The rows of A fall into several groups, and each row is roughly a mix of its group's hidden directions.
A, 120 rows:
[[-22  33   0  17  32  27   4  36 -39 -25  35]
 [ 31 -30  43 -51  14  10 -20 -19  -2  24 -18]
 [ 36   6  25 -18   2  37  31  47 -33  20  -2]
 [-37 -29  -9   0  -3  -7  29 -49 -48   2 -20]
 [ -9  15 -10   4 -25  -9  37 -34  31 -12 -59]
 [ 23 -30  42  17   5  -9 -36  23 -34  37  18]
 [-42  65  15 -35  15  11  14   2  17   0  -8]
 [-20  41 -13 -33 -42 -43   7 -10 -21 -12  24]
 [-10  41 -25  39  41  28 -22 -16 -21   7 -26]
 [-42  -7 -31 -27  23  24   2 -14  57  15  -6]
 [ 27 -45 -25  10  23  -5 -46  13   0 -14  42]
 [-15  -4 -43   6  -6 -30  -2 -28   1  12  66]
 [-20 -17  17 -26  37  21   9  30 -57   9  20]
 [ 32 -24  12 -13 -26 -16 -36   7  55  -3 -32]
 [-10  24 -33  -5 -24 -47  15 -13 -29   7  50]
 [-18 -27  33  29  13 -22 -62  -8 -15 -24  -4]
 [  0   4   5 -49  -4 -15   7 -50  37  33 -25]
 [-46  34  -7 -13  -8 -36   2   7 -40  -5  42]
 [-15  27  32 -29 -26  -1 -13   9 -54 -38   8]
 [  3  36  33 -24 -28  -4   1  23  24 -36 -46]
 [  8  20  45  20  36   6 -27  35  30 -33  11]
 [ 17 -58  -1 -32  46  15   4 -18  12 -10 -23]
 [-41  17 -17  10   3 -31   1   3  25 -31 -59]
 [ 38   5 -32  -8 -12 -29  42  -3 -35  21  35]
 [-33  47  38  -5   5 -13 -12  14 -32 -44  -9]
 [-53 -18  14   2  32  12  12 -15 -58  -3   8]
 [ -5  -4   8  59   7  12 -30  -8  47  -5 -37]
 [  0   9 -17   7  24  38 -19  37 -38 -48  18]
 [-21  12  24 -47 -49 -18  37  21  -3  -3  19]
 [-14  18  26 -42 -24 -25  10 -30  25  47 -18]
 [-44  26 -43   8  17 -28 -18  31  -3 -35  15]
 [ 13  49 -43  29 -26 -19  23 -17  26 -13 -19]
 [  1   4  46   9   2  51 -11  40 -10   3 -40]
 [-15  24  39 -53 -28   3  19  21 -36  10   8]
 [ 31  -7 -59 -10 -47 -19  16  16 -14  15  12]
 [ -9  40 -29  13  19  24  15  38 -34 -21  37]
 [ -9  21  26 -69 -22   7  26   3 -31   5   6]
 [-19  23  16  44  -1  25  -5  54 -29 -29  -2]
 [ -6  64   2  -3  14 -11  -7  49   6 -25  28]
 [-20  25 -32  69  -1  -6  24  -9  20  -6 -20]
 [-25  33  -5  47  14  13 -41  39 -25  -3  10]
 [ 38 -11  -7 -56 -37  -9  15 -26  -3 -11 -32]
 [-40 -32  -4  -6  41  -9 -45   7 -14  27  30]
 [ 22  -8 -57   3  -9  -6  24   4  47  38  -7]
 [ 37 -12  57   7  17  31   8 -16  33  27 -10]
 [ -5   1   3  10  42  14 -34  32  15 -18  58]
 [ -4 -28  -2 -10 -20  38 -13   6 -58  31  32]
 [ 26  -7  42 -32  17  27 -12  41  24  23  28]
 [-30  58 -12  33  26 -16  13 -19  30  18   8]
 [-30 -18  32  24  39   2 -41   3 -17 -42  15]
 [  7  14 -27  48  42  19 -33   1 -41   8   7]
 [ 13 -18 -38  38  -5 -12  54 -32  21 -14  -9]
 [  6  -6 -37  -7  43  23 -55 -10  24 -27  -2]
 [-24 -36  -8  -7  -8 -32  -3 -54  16  29 -34]
 [ 14 -45  -4  46  35  37  -6   8 -14  31  10]
 [-39  13  25  25   1  38 -23  38 -30  18  27]
 [-51  51  18  12 -31   0 -26  21  -3  -5  21]
 [ 40  -9 -14  15 -45 -26 -30  -2  23 -33 -31]
 [  7  37 -33   2  -7  31  37  36 -29 -35  10]
 [ -5  32  10 -66 -31  -7  18  16 -27  -8  21]
 [ 36 -35  35  -3 -28 -26 -30 -26  30  14 -20]
 [ -6  27  11  25  15  -9 -15 -35  -7  64 -29]
 [  3 -49  11 -11   7   5 -55  34 -27 -20  14]
 [-37  17  -2 -50 -17   4 -14  -3  21 -11  54]
 [-11   2 -18  15  16  10   2  10 -70  -9  47]
 [-14  12 -31  42   7 -30 -22 -30  40  35  -6]
 [-12 -20 -15  61  31  14 -11   5   0  28  41]
 [-24 -33  -3 -12  28  16 -21  24 -55   0  37]
 [ -8  45  43  27  49  -1  -5  12 -17  -3  28]
 [ 33 -38   9 -49  14 -12 -31 -23  -8  31  22]
 [ 14 -10  22 -58 -53  27  -2   0   8 -15 -20]
 [ 49 -29  -9  39  10  17   4 -13  41  11 -31]
 [ 14  -2  -2   9  23  -8 -51  28  -8  19  60]
 [  1  19  30  56  55 -12  10 -12   6  20  -6]
 [ -5  23 -33  71  13  -4  20 -20 -15  17 -10]
 [  8 -10   6   5  -3  31  27  42 -37 -55  13]
 [-30  -4 -22  15  31 -11 -13 -11 -45  26  51]
 [  7  49  15 -19 -15   1  47 -20  -3  40 -28]
 [ 35 -63 -11   9  22  30   3 -12 -26  24 -10]
 [ 44 -34  -7  22  49  -5  27  -5  15   1 -35]
 [ 19 -17  -8   7 -16 -44 -37 -32  43  32  -6]
 [  3 -21   4 -55 -10  30   7  11 -49  16  30]
 [ 15  16  40  16  37  17  13  -6  55  23 -20]
 [-57   9  42  -5  42  21  18  -3  11   1 -21]
 [ -5  -7   5 -10 -23 -51 -15 -18  18  59  24]
 [  0  12 -11  55  35  20 -43  21 -31  -2   4]
 [-24 -23 -35  -7  23  10 -23  30 -50  -5  36]
 [-46  26  15   8 -12  11 -15  31 -50  12  34]
 [ 43  57  21  23  -8  -2   4  11  42   1  16]
 [  6  22 -12  19 -31  -4  14  19 -55  32  41]
 [ 39 -19  -3  18  20  16   8   5  66  31  -1]
 [-29 -11 -10   8  26   3 -20  -8 -53  -3  56]
 [ 34   7  18 -53 -33  13  10  -3  23 -17 -43]
 [ 14  -6  33 -72 -14   4  26 -15 -21  14  -4]
 [ 34 -27   8 -58  -5   6  17 -12 -16 -13 -45]
 [-40  21  18  28  37  15  -1   9 -47 -24  25]
 [ -3  12  12  15   6  12  17  41 -68  25  19]
 [ 13 -24  30 -27   5  39 -11  53 -22 -29   6]
 [  0  31  73  16  15  -3  -3  -2 -21 -22 -23]
 [ 56  22  -9 -16 -48  -6  25  21 -17  22  14]
 [-13  14  -4   8 -23 -45  17 -35  19  58  -1]
 [  0  36  12 -29 -50 -18   7  18 -22 -34 -34]
 [ 27   7  -2 -14 -14  15  43 -28  20  59 -17]
 [ 10 -10  17  12  25  16  19 -24  59  34 -36]
 [ 10  51  -2  -9 -34 -29   2  44 -13 -35 -10]
 [-35  13 -44 -11  -4  11  57 -16 -12  -6 -31]
 [  0  29  -7  -1  -9  30  68  -3 -39 -17  -1]
 [ 28 -10 -42  46   9 -27  26  -4  16  40 -10]
 [ -1 -17   2  29   7 -20 -35 -19  64  20 -26]
 [ 24  62   7  25  15 -19  30  15 -17  29  19]
 [-15 -20 -33 -42 -48   2 -10  -2 -43 -17  16]
 [-39  39   8   6 -26   3 -10  27 -36  13  47]
 [-45  39   5  41  36 -19 -25  -8  24  -5   0]
 [-12  11   9 -35 -18  23  23  42 -28 -49  18]
 [-55  15 -17  21  41   3   3  -4 -43   1  29]
 [ 21 -34  -1 -50   0 -28 -22 -32  23  31  19]
 [-32  12 -33  45 -22 -22   0  28  36 -26  20]
 [ 14 -20  29  28  30  12 -66  21  -2  12  -8]
 [ 39   8  10 -46 -40  -4  19  -5 -15 -10 -47]
 [  7 -55  -5  -2  56  34  -1  -2  18  10  21]]

In each list below, two rows fit none of the groups, and each other row fits one group, some only roughly. Which are they? Name them in the order they come.
  * K_543: [ 17 -27  21  34  51  22  -3 -17  29  33  19]
  * K_56: [  6   3 -41  -5 -51 -32  -9 -45   5   7  27]
  * K_737: [-23 -40  21  -3  31  57 -36   7  10   3   5]
  * K_316: [ -1 -18  52 -27 -16  23   1  31  28 -32 -31]
  * K_989: [ 32   0 -14  10  -3 -15 -27  11 -44  13  62]
  * K_2: [ 23   4  -1   0 -28  25  27  26 -42 -53 -20]
  * K_546: [-43  39  14  14  10  18  -5  33  21   6  50]
  * K_443: [  1  -5  -4 -55  21   9  43  -8 -34 -24 -33]
  * K_237: [ 21  11  -7 -21 -26   5  23 -18  16 -24 -70]
  * K_591: [ 11  -5  33 -26  -8  22  65 -13 -21 -18 -26]
 : K_443 K_237
  * K_298: [ 30 -15 -17 -12  24  12   1  -4 -69   5  35]
  * K_325: [-44   1  20  15  45 -18 -24 -29   6  38  24]
  * K_474: [-23  -5 -27  46  28 -40 -12 -29  36 -15   3]
  * K_639: [  3   2 -25  16 -17  11  -2  23 -55 -58   0]
  * K_651: [-10  -4  -3 -39 -29 -43  -5 -22  42  37  20]
  * K_781: [-15  32   3   2  10  -1  31  38 -34  17  56]
  * K_125: [ 50   2 -40  54  -2 -20 -10   1  25   8  -7]
  * K_27: [  4  32   1  44 -17  -1 -20   7  67   2   6]
  * K_701: [ 21 -43 -12 -65  -2 -19   1 -31  11   1 -13]
  * K_63: [-20  57  16  37   6 -14  14  44 -16   6  19]
 : K_125 K_701
  * K_447: [  8  28 -10  -9 -31 -17  27   0 -69  10  20]
  * K_682: [ 10 -38 -27  10  30  13 -34 -19  55  12 -15]
  * K_877: [  7  20  30 -22  15  50  30  50   2 -16  -3]
  * K_956: [ 18 -53  21  -9  -5 -19 -31 -27 -26  35  25]
  * K_975: [ 10 -19 -32  -3  17  -1 -54  26   0 -26  47]
  * K_449: [-12 -19  20  27  53  37   2  39 -21  19  10]
  * K_115: [-16  12  60  -4  40  28   8  17 -23   6  31]
  * K_366: [ 15 -33 -13  16   3 -20 -60  17 -32 -11  32]
  * K_967: [-28 -20  10 -33  32  19 -28  -7 -26  45  31]
  * K_753: [ 21 -29 -36  29   2 -21  16 -19 -40  36  30]
 : K_682 K_967
  * K_368: [ 10  23 -49  41 -23 -35  -8 -26 -26 -12  17]
  * K_678: [ 33  23  -8  10 -22 -31   3 -29  55  33  -6]
  * K_963: [ -1  -8  32  -8  22  60 -22  23  46   1  -3]
  * K_114: [ 24 -33  55  10  18  33 -34   8   7 -16  24]
  * K_93: [-12 -30  19 -18  10   6 -56 -18  20  50  -3]
  * K_577: [ 21   5 -17 -23 -39   0   8   5 -53  12  49]
  * K_159: [ 17  22   2 -18 -21   3   3  10 -61   8  54]
  * K_233: [-21  16  44 -31 -18  18 -15  55 -19 -21   5]
  * K_153: [ 34 -35   9 -14  10  14  -1 -24  19 -16 -64]
  * K_204: [-19  17  65   6  21  10   9 -30  -3  -1 -43]
  * K_324: [  5 -22  20 -31   0  40  14 -30  48  31 -22]
  * K_793: [ 25 -27  -2   1 -41 -28   6 -42  25   6 -44]
  * K_418: [ 11 -29 -49  -4 -19 -17 -35 -14 -39 -28  24]
 : K_93 K_418
  * K_168: [ -7 -20 -19 -43 -34 -42 -15 -46  16   8   6]
  * K_367: [  0  -4 -12 -24   3 -36 -42  -9  -9  47  46]
  * K_521: [  2  17   8 -11  17   8 -31 -36  47  18 -52]
  * K_567: [ -3  19  -6 -18 -18  25  65  -4  14 -16 -44]
  * K_892: [  9  -4 -31  19 -34 -37  14 -55  12  16 -28]
  * K_624: [  1  59  40 -15  -3   0   0  21 -40 -16  25]
  * K_495: [ 51   6  48 -17 -46   2  10  -5  -9   3 -25]
  * K_958: [ 38  22  -9  10 -12 -31 -21 -15  43  39  31]
  * K_608: [ 14  -7   4  -3 -10 -30  40 -43 -23  54  11]
  * K_17: [-49  -5  16 -44 -15  21 -31   0 -45  -3   7]
  * K_497: [  1  -5  56   4 -19  21  20  48 -13 -34 -16]
  * K_709: [ 10 -12   2 -84   5   9  -3 -12  -2 -16  19]
  * K_359: [ 14 -23   7  -5  13  29 -58  44 -33   1  11]
  * K_60: [-34  19  15 -14  20  37  24  34  15 -38 -35]
 : K_168 K_359
  * K_788: [ 37  38  16 -13 -44 -26  28  18   6  -3 -37]
  * K_202: [ 28 -45  21 -40  25  38  10   6 -10   1 -34]
  * K_5: [ -4 -46  44  -3   7  26 -18 -25  31 -15 -37]
  * K_953: [ 16 -16 -28  -8 -24 -40  43 -34  -1  28  32]
  * K_91: [-19  35  14  15  33 -16 -27   9  59  26   6]
  * K_731: [  1 -29  22 -67  20  25  11  15 -30  -7 -13]
  * K_215: [ 17 -12  24  -3   0  16 -10   9  70 -18 -41]
  * K_464: [ 28  18   9 -35  14   6  36   0 -52  35  19]
  * K_7: [-21  17  11  32  11 -33 -27  19 -34 -53  -8]
  * K_356: [ 28 -37 -16  -9 -53  -6  17 -23 -39  21 -10]
  * K_433: [ 14   5  -3  27 -26 -43 -14 -48  39   6 -28]
  * K_333: [ 13 -15   5   8  41   2 -68 -19  20  25 -10]
  * K_705: [-14  19  51 -20 -11 -11 -25  33 -52   0 -10]
 : K_464 K_705
  * K_150: [-27  52  40  23  28 -21   1   7  -5 -25 -28]
  * K_437: [-45 -21   2   4  26  32 -32  11  -6  17  51]
  * K_381: [ 23 -49 -15  -2  -9  37 -17  19 -23 -48 -12]
  * K_773: [-32  53  48  -1  33   5   9 -22 -19   6  -8]
  * K_382: [-46   0   2  25  33 -29 -37 -23  -7  27  29]
  * K_554: [ -9  -2 -46  47 -21 -23   0  -5  22 -47  15]
  * K_650: [ 16  48  12 -33 -37  -5  21  15 -46   3  15]
  * K_502: [-23 -25 -17  27  55 -11 -11 -18  41 -10  26]
  * K_607: [-27 -26 -49 -12 -21   2   4   6 -37 -41 -28]
  * K_981: [-16  27 -20  29   0  30  37  22 -20 -52 -12]
  * K_912: [-11  37 -51 -38 -35 -16  29   8  -2  18  -4]
  * K_375: [-24 -21 -45   3   4 -41 -39 -21  30  22 -14]
 : K_381 K_554
  * K_403: [-24 -53 -12   7   6 -29 -50 -17 -31  -2   2]
  * K_32: [ 12  -3 -21 -26 -51  -7   2 -14 -50  18  37]
  * K_974: [ 10 -20 -12 -15  -5  -8  29 -45  58  -5 -32]
  * K_77: [ 41 -10  10  -3 -42 -30   4 -39  31  15 -30]
  * K_315: [ 15  -9  10  45  19  13 -25  27 -58  11  22]
  * K_141: [-37  44  -8  37 -24 -15  42  -5  11  18 -23]
  * K_120: [ 26  24 -35  -5 -53 -33  17 -24   6   8  30]
  * K_461: [ 34  -3 -22  15   2  -5  18 -30  31 -37 -53]
  * K_137: [ 13  -4   6  19   3  31  27  22 -60 -31 -32]
  * K_334: [-20  -7  -4 -22 -48 -14 -21   8 -21 -50 -37]
  * K_609: [-24 -20  33 -22  34  34 -15  42 -29 -23   5]
 : K_461 K_137
  * K_777: [ -6  -3 -38  38  -4   0  60 -13  -4   0 -39]
  * K_794: [ -5 -17  31  20  38  14 -31  19  49 -33  -7]
  * K_828: [ 46 -60  28 -28  -5 -16  10 -15   4  19   1]
  * K_890: [ 18  24 -18  13  -5 -35  -4 -30  44  49  18]
  * K_444: [ 46 -46 -28  -7 -51 -14   9  -4  -6   9 -16]
  * K_117: [ 30 -55   1  36  29  16 -16  -6  35  10  19]
  * K_420: [  9  19 -45  16  12   1 -20  38 -22 -12  54]
  * K_750: [ 42 -33  11 -34   9  16  31 -14 -50  -1  11]
  * K_950: [  5   3  34  -8  30  57 -24  46   2   2  13]
  * K_407: [  6  -9 -42  50 -11 -15   5 -18 -10  32  45]
 : K_777 K_950
  * K_510: [ 46  -4 -16  -8 -53 -16  31 -34   7  16 -17]
  * K_162: [ 12 -27  12  21  69  29  17  28  -2  15   4]
  * K_845: [ 21  68  -1  -6 -19 -14  36  30  -4  13 -16]
  * K_452: [ 26  59  13  13 -30   3  26  40   2  15  18]
  * K_421: [-10  -4  -8 -58 -27  -4  12 -39 -19   3 -44]
  * K_493: [-14  30 -27  49   2 -47   5  -2   5  13  40]
  * K_905: [-13  37 -28  13 -41 -31  -2 -28  42  23   8]
  * K_990: [-53   4  28 -28   8  -2 -34  -5   9 -38 -33]
  * K_243: [ 11 -31  17 -29 -20  -6   9  34 -47  -3  46]
  * K_895: [ 25  51  25 -15 -31 -13  10  37 -37 -13   9]
  * K_218: [-11  17 -23  16 -22 -20  44 -52  10   3 -38]
  * K_971: [ 34  13  -1  47  20 -13  32 -17   2  53   8]
  * K_119: [ 14  19  28  36  -2   9 -25  26 -20 -62   8]
 : K_421 K_905
  * K_295: [-22  50  22   7  41   2  30 -15  32  15 -26]
  * K_762: [ 30 -41  15  50  16 -15 -15 -22  15  33 -21]
  * K_993: [-28  14  23  30 -22 -10 -28  59  -5 -12  30]
  * K_721: [-10  40  57 -30   8  38  19 -16   8  13  -4]
  * K_819: [-21  17 -24 -18 -55  -6  50   0 -27  -1 -19]
  * K_668: [ 18   6 -21 -34 -66  -7   2 -17 -38  14   5]
  * K_765: [-24  -4 -31  52  -6 -25 -21 -29  19  14  39]
  * K_538: [ 11 -51  19  28  24  28 -19 -34  24 -21  24]
  * K_957: [-26 -22  -9  33  11 -24 -23 -33 -52  15  27]
  * K_158: [-42   7  38 -21  24  33 -11  44 -28  -3   7]
  * K_147: [-26  43  50  -5  -8  22   5  12   3   4 -49]
  * K_85: [  0  -4  60   6  16   7 -30  14  34 -42 -16]
  * K_886: [-32 -63  -1 -13   0  22 -35 -23 -18 -22  12]
  * K_269: [ -6   5 -24  44   7 -43 -52 -25  19  -1   3]
  * K_216: [ -9 -68  31 -22  -8  -1 -25 -11 -18 -10 -31]
 : K_819 K_538
  * K_854: [  4  19 -24   2 -49 -31   9 -10 -55  17  22]
  * K_642: [ 65   0  -4 -29 -13  -8  40  -5  15  -4 -33]
  * K_900: [ -9   8  -6 -57 -42 -27  -6 -34  17 -29  -9]
  * K_283: [ 35  54   8 -10 -27 -11  41  12   9  26 -23]
  * K_726: [ 16 -46 -20 -18  -8 -28 -11 -31   6  56   9]
  * K_722: [  5  -8 -15  28  18 -16 -41  41  12 -39  40]
  * K_530: [-36  28  51   2  33   7  -1 -14  22 -15 -40]
  * K_408: [ 46  39  -5  -9 -36  -7  38  12  12  36 -12]
  * K_859: [-12 -17   6 -42 -27   8  -8  -2 -72   7  -1]
  * K_327: [-19  21  43 -13  -6  -8 -53  29 -13  38   9]
  * K_594: [-30  38  16  -6  -3  45   4  22 -41 -37   3]
  * K_936: [ 26 -29  22 -55  -3  -4 -44  -5  16 -20 -24]
  * K_454: [-26  32  32   6  15   4 -14  17  53 -31 -31]
  * K_353: [-22 -10  54  -1  35  23 -14  16 -35   4  37]
 : K_594 K_936
  * K_151: [ 26  51  25 -15 -27  -7  32  37 -14  -5 -28]
  * K_220: [ -8 -54  21  24  40  24 -33 -14  26  -9   9]
  * K_908: [ 32   2  49 -12  -1  -6  -3 -10  52  42   5]
  * K_188: [-25  -5   2  46  20  -6 -24 -26  32  52  -9]
  * K_364: [ -8   5  -3  -6  19   9  25  33 -37  26  63]
  * K_935: [-12  57 -49 -22 -19 -21  26  13 -11  15   5]
  * K_902: [  2 -14  21 -17  48   1 -33   9 -36  39  34]
  * K_52: [ 14 -12  57 -21 -16  10  21 -17  30  -1 -47]
  * K_468: [  8 -36  44  -7  -3   2 -48  41  26 -13   1]
  * K_281: [  3  11  34  26  23 -11   7  -4  44  -3 -61]
  * K_301: [ 41  -9 -31  26  -3 -10  28  -5 -13  53  31]
  * K_130: [ 48  17  18   0 -10   5  32   1  49  27 -33]
  * K_144: [-17   5  14  -9  17 -10  31 -41  19  65  12]
  * K_107: [-45  45 -13 -26   9  -4  14 -20 -44  18  20]
 : K_188 K_902
